In the data rows, zero lies at 7.5, halfway between 7 and 8.
Here are some points:
"9 5 8 9 6 9 10 12 9 10 8 6 7 8 6 6"
"6 8 8 8 7 10 8 5 8 8 8 9 6 10 8 7"
"4 9 5 9 8 8 7 9 7 8 6 9 7 9 9 6"
"6 8 5 9 6 11 4 6 8 9 2 8 6 8 7 7"
"7 9 7 8 3 7 4 8 6 6 7 8 8 8 9 6"
"9 3 10 3 7 6 10 8 7 7 15 4 9 3 12 9"
"5 10 6 8 6 7 5 7 8 4 4 8 5 9 7 6"
"8 8 7 8 9 10 6 1 9 8 4 8 4 9 8 7"
"4 6 9 8 10 11 7 6 7 5 3 7 6 9 8 6"
"9 5 9 6 7 7 10 10 9 4 11 6 6 3 12 5"
"6 8 7 9 9 7 4 5 9 6 6 7 6 8 8 8"
"9 5 10 3 7 6 9 10 6 5 13 7 6 4 13 8"
"6 8 7 7 7 6 7 7 7 7 6 7 8 9 7 9"
"10 7 9 7 9 4 10 5 7 5 12 6 9 4 7 10"
"5 7 8 6 9 8 10 4 8 5 7 8 6 11 5 11"
"9 10 10 3 6 7 11 8 5 6 11 6 8 5 8 7"
"8 5 9 5 6 6 7 5 10 8 10 9 7 7 9 10"
"6 9 5 7 7 5 10 8 5 7 6 7 8 9 8 10"
"7 11 4 9 8 9 7 8 8 10 5 10 7 9 5 8"
"6 12 5 11 7 8 7 7 6 8 4 8 5 10 9 5"
"5 10 4 12 7 9 5 10 8 10 6 9 4 10 8 7"
"7 8 6 5 7 8 8 8 6 9 7 8 4 6 7 5"
"9 8 9 7 6 8 7 13 9 12 8 8 7 8 2 9"
"8 8 7 8 6 10 8 8 10 10 8 7 8 9 9 6"
"5 9 6 7 10 3 5 6 2 5 6 4 5 8 10 8"
"8 6 7 8 8 7 9 6 6 6 5 7 7 7 9 8"
"5 10 8 9 8 8 6 6 9 8 6 10 8 8 11 8"
"8 7 6 5 8 5 9 4 8 5 8 6 6 6 10 7"
"8 6 7 6 9 6 10 7 6 7 9 6 9 7 7 7"
"11 5 11 6 9 7 11 8 7 7 11 6 10 3 11 10"
"7 8 6 5 8 9 7 9 9 7 8 7 6 8 7 10"
Here are 24 more points, each followed by its number:
"4 8 8 6 6 10 10 8 9 7 8 8 8 6 10 7" 0
"9 8 8 6 8 8 5 9 10 8 7 6 6 8 9 10" 1
"7 7 8 8 11 5 8 3 7 7 5 4 7 10 7 8" 2
"5 5 9 12 7 11 8 13 9 10 5 10 7 9 6 4" 3
"8 8 9 7 8 6 8 7 9 6 7 7 8 6 6 8" 4
"7 11 5 9 9 8 7 5 6 4 3 9 5 9 6 9" 5
"6 4 9 7 7 7 8 12 6 10 9 6 8 7 8 7" 6
"6 5 10 9 5 8 8 9 8 10 6 9 6 7 6 7" 7
"8 7 7 4 6 5 8 4 10 7 11 4 8 7 9 11" 8
"9 7 10 8 5 7 11 11 6 7 9 5 8 8 8 5" 9
"9 11 8 6 9 11 6 8 11 11 6 8 9 11 4 6" 10
"8 7 5 9 6 6 9 10 8 11 9 9 9 7 8 5" 11
"5 8 7 8 9 11 11 9 7 7 7 6 9 7 6 8" 12
"9 5 6 6 8 5 9 5 8 6 6 7 7 6 9 8" 13
"7 9 8 11 7 7 8 8 7 8 8 10 6 7 9 6" 14
"6 11 6 5 7 7 8 6 7 8 10 6 6 7 6 10" 15
"6 9 4 11 10 8 5 1 8 6 5 9 8 9 5 11" 16
"5 6 7 7 9 9 7 6 6 7 2 10 8 8 9 9" 17
"8 6 6 8 7 6 8 8 4 3 6 6 9 6 10 5" 18
"8 7 11 7 5 10 8 13 9 8 11 7 11 7 4 5" 19
"8 7 8 5 10 8 4 6 11 7 7 8 7 7 9 8" 20
"9 5 8 4 7 7 10 8 8 6 12 5 10 3 8 8" 21
"7 6 9 7 8 5 9 8 8 6 8 7 8 5 8 9" 22
"7 7 7 7 7 5 8 9 8 6 6 8 8 8 10 6" 23
Which of these numbered points is nearest to each point below, looking only along the 6 directions in which the first points spread most? Its number follows each.
"7 6 7 10 8 12 6 8 9 14 5 9 8 8 2 8" > 10
"8 4 8 8 8 8 7 10 8 7 8 10 7 4 10 4" > 0
"8 5 8 13 7 9 4 14 9 11 6 8 4 7 6 2" > 3
"9 8 8 9 6 5 10 12 8 9 13 9 10 7 9 5" > 11
"10 6 10 8 5 10 11 13 11 11 9 9 9 6 6 7" > 19
"6 9 9 7 6 8 10 11 6 8 7 8 11 4 7 7" > 6
"9 5 9 9 5 6 9 8 6 4 10 6 9 6 9 9" > 22
"6 6 7 5 10 6 9 9 4 4 9 7 6 6 8 5" > 18
"8 7 9 9 10 5 9 7 7 7 8 9 3 8 6 6" > 4
"8 9 8 9 10 9 6 8 7 8 8 4 7 8 8 10" > 4
"6 5 7 8 8 5 6 11 9 8 10 7 9 9 8 9" > 1
"5 6 8 8 8 10 6 9 8 5 9 9 6 8 9 7" > 0
"6 6 6 7 8 7 8 5 6 5 7 6 9 6 9 10" > 13
"8 6 10 7 3 6 10 14 8 7 12 11 7 4 15 5" > 6
"14 5 12 3 6 1 12 11 8 8 15 5 13 2 12 8" > 21
"9 7 10 8 8 7 8 9 8 6 9 6 7 7 9 9" > 22
"4 8 6 8 9 3 10 4 4 6 6 6 8 8 5 10" > 2
"7 6 8 5 9 5 8 7 8 7 6 7 7 8 4 7" > 4
"8 7 5 7 9 8 6 9 8 6 7 8 5 9 8 6" > 23
"9 8 5 6 7 5 7 7 6 9 10 7 9 4 8 8" > 22
"9 6 8 5 8 10 9 7 7 5 6 7 7 6 4 8" > 4
"7 5 10 8 7 8 8 8 6 9 11 8 6 10 10 8" > 0
"6 7 7 8 7 6 10 9 5 9 9 7 8 9 9 8" > 23
"7 5 7 4 7 5 7 7 8 10 11 8 9 7 7 5" > 1
"9 11 6 9 7 10 8 6 7 5 6 7 9 7 4 9" > 4
"8 9 7 5 7 6 9 9 10 6 7 8 8 7 10 7" > 23
"7 2 15 5 6 5 7 9 8 5 15 6 9 3 11 6" > 21
"9 8 6 8 11 10 9 9 6 7 4 7 8 7 5 7" > 12
"7 9 6 7 7 6 9 5 7 7 9 7 5 7 8 8" > 4
"7 6 9 7 6 4 8 8 3 6 12 7 6 5 10 9" > 22
"7 7 7 11 7 8 10 10 8 3 7 8 3 8 10 5" > 23
"7 8 11 10 5 10 8 12 8 12 8 7 8 4 7 5" > 11
"7 10 3 8 9 6 8 4 6 8 2 8 8 11 7 5" > 5
"7 7 6 9 9 10 7 4 7 7 4 8 7 9 7 7" > 17
"7 7 7 11 7 10 8 5 8 7 4 10 7 8 6 7" > 17
"10 7 7 6 9 8 9 4 3 4 9 7 8 6 12 8" > 13
"9 9 7 9 6 8 4 2 11 10 7 9 7 8 10 10" > 20
"10 4 10 8 5 8 12 9 8 6 14 5 7 3 10 7" > 21
"5 10 5 8 8 7 4 7 6 5 4 9 4 11 7 6" > 5
"8 8 11 4 8 6 6 6 10 8 11 5 11 7 13 12" > 8
"6 9 7 10 7 10 7 3 6 7 7 7 9 8 9 8" > 17
"6 6 6 6 7 6 10 5 6 4 7 5 7 7 9 3" > 18
"7 9 6 5 7 4 6 8 6 4 5 6 6 5 8 8" > 23
"8 9 5 11 8 11 4 10 11 12 6 9 7 7 3 8" > 10
"8 7 10 8 4 9 7 13 7 12 10 8 8 7 3 5" > 19
"6 5 10 3 7 4 10 9 5 7 13 8 9 3 12 4" > 21
"7 6 12 6 3 10 5 15 11 12 10 9 8 7 5 1" > 19
"7 6 8 6 8 4 8 9 5 6 8 9 8 9 9 7" > 23
"3 10 4 9 8 8 4 4 8 6 5 11 5 8 4 8" > 5
"7 6 5 10 7 5 7 13 6 7 7 6 3 7 4 6" > 6
"8 8 8 5 9 8 10 11 8 6 9 6 9 4 7 9" > 6
"7 5 11 8 8 6 11 6 7 4 9 9 7 8 10 7" > 13
"8 7 7 8 9 8 5 8 9 7 5 6 8 8 6 11" > 4
"2 8 6 8 5 5 4 6 8 8 4 11 7 9 6 6" > 5
"12 11 7 7 5 7 9 8 10 9 8 8 9 8 8 7" > 11
"9 7 10 5 8 10 10 4 7 4 9 7 10 6 11 8" > 13
"7 9 6 9 7 7 9 6 2 8 6 6 6 6 6 8" > 23
"7 5 9 8 10 4 9 3 4 7 6 8 7 8 8 9" > 2
"5 6 6 12 6 11 7 12 9 11 8 10 8 8 6 4" > 3
"6 5 11 8 4 8 9 9 9 6 10 8 9 5 8 6" > 0
"7 9 7 11 7 9 8 5 8 7 4 7 7 10 6 6" > 17
"10 8 8 5 7 5 6 10 7 8 11 7 6 7 12 6" > 23
